Each row has a name. Each question is about the rows just above it.

Kop: [ 80  47  15  -9  14   1   8 -20  18  35 -43   0 -35  -2  49 -14]
sus: [ 92  60 -14   8  15   6  18   9   6  12 -64  15 -17  19  57 -13]
zel: [-30 -25  32 -13  -5  -7 -13 -32  12  22  33 -18 -16 -14 -19   1]
Seb: [ 34  12  48 -17   6  -7  -9 -51  28  54   0 -20 -48 -18  21 -10]
Leti: [-11 -14  40 -15  -2  -8 -12 -41  17  34  24 -20 -28 -17  -7  -3]
Vema: [ -8   6 -58  22  -1  11  15  60 -29 -55 -19  26  47  23  -4   7]
lop: [-41 -15 -52  19  -7   8   9  56 -31 -59   3  21  53  19 -25  11]
daru: [ 80  47  15  -4  14   1   8 -20  18  35 -43   0 -35  -2  49 -14]
vam: [ 61  31  36 -12  11  -4  -1 -40  26  49 -23 -12 -46 -11  38 -13]
Gimuk: [ 80  47 -10  -9  15   1   8 -20  18   1  23   0 -35  -2  49 -14]
What comes right after [54] in the named rows? | [0]
What comes right after [-29] in the named rows? | [-55]
Right after [24] comes | [-20]
Whose row is [-41 -15 -52  19  -7   8   9  56 -31 -59   3  21  53  19 -25  11]? | lop
Right after [-30] comes | [-25]
The entry that follows [33]: | [-18]

gebor: [-19  27 -64 -57]
Zalik: [-42 -20 -20 -91]
Gomo: [-25  19 -38 -63]
tefa: [-18  35 -45 -49]
The entry that follows [35]: | [-45]
The entry that follows [-18]: | [35]
Right after [-64] comes | [-57]

bib: [ 75   6 -18  12  27 -14 -46   8 -20  34 -18  -4 -29 -35  -6  27  -5]
Kipi: [ 65   7 -22   9  24  -9 -28  13 -24  36 -15  21 -21 -21   8  17  15]
Miru: [ 74  27 -23   8  22  -5 -31  12  -9  38  -5  -5 -12 -26  -6  33  11]
Sapip: [ 63  15 -16   5  20 -17 -45  21 -11  37 -13  -3 -34 -31   6  13 -14]
tenuz: [ 72  28 -28  11  27 -13 -26  19  -9  31 -11   0 -47 -30  -9  34  -6]
gekil: [ 66   1 -17  10  26 -16 -44  15 -24  34 -18   8 -22 -33   7  13  -6]
neb: [ 71  32 -27   8  23 -13 -23  22   0  37  -7  -4 -45 -23  -8  31  -8]
pomad: [-19 -76  81   3 -19  76 -18 -15  -2 -23  -2  27 -16 -16 -17  41 -45]
fonum: [-21 -81  38  34 -13  78  -9 -14   6 -24   8  33   7  -2  -4  40 -50]
The entry that follows [23]: | [-13]
What comes right after [36] in the named rows? | [-15]
Where do [-19 -76  81   3 -19  76 -18 -15  -2 -23  -2  27 -16 -16 -17  41 -45] appear? | pomad
The entry that follows [-3]: | [-34]

gebe: [  8  15 -47  17  -3  -4 -14 -57]
fonos: [-28  12  54  92  37 -26  17  35]
Feno: [ 25 -47  13  16 -69 -19  34  13]
Sitom: [ 18 -21 -24 -86  33 -20  -2  39]
loru: [  6 -46  59 -63 -45   0  74 -22]
The entry that follows [18]: | [-21]
What comes right after [-3] in the named rows? | [-4]
What comes right after [-46] in the named rows? | [59]

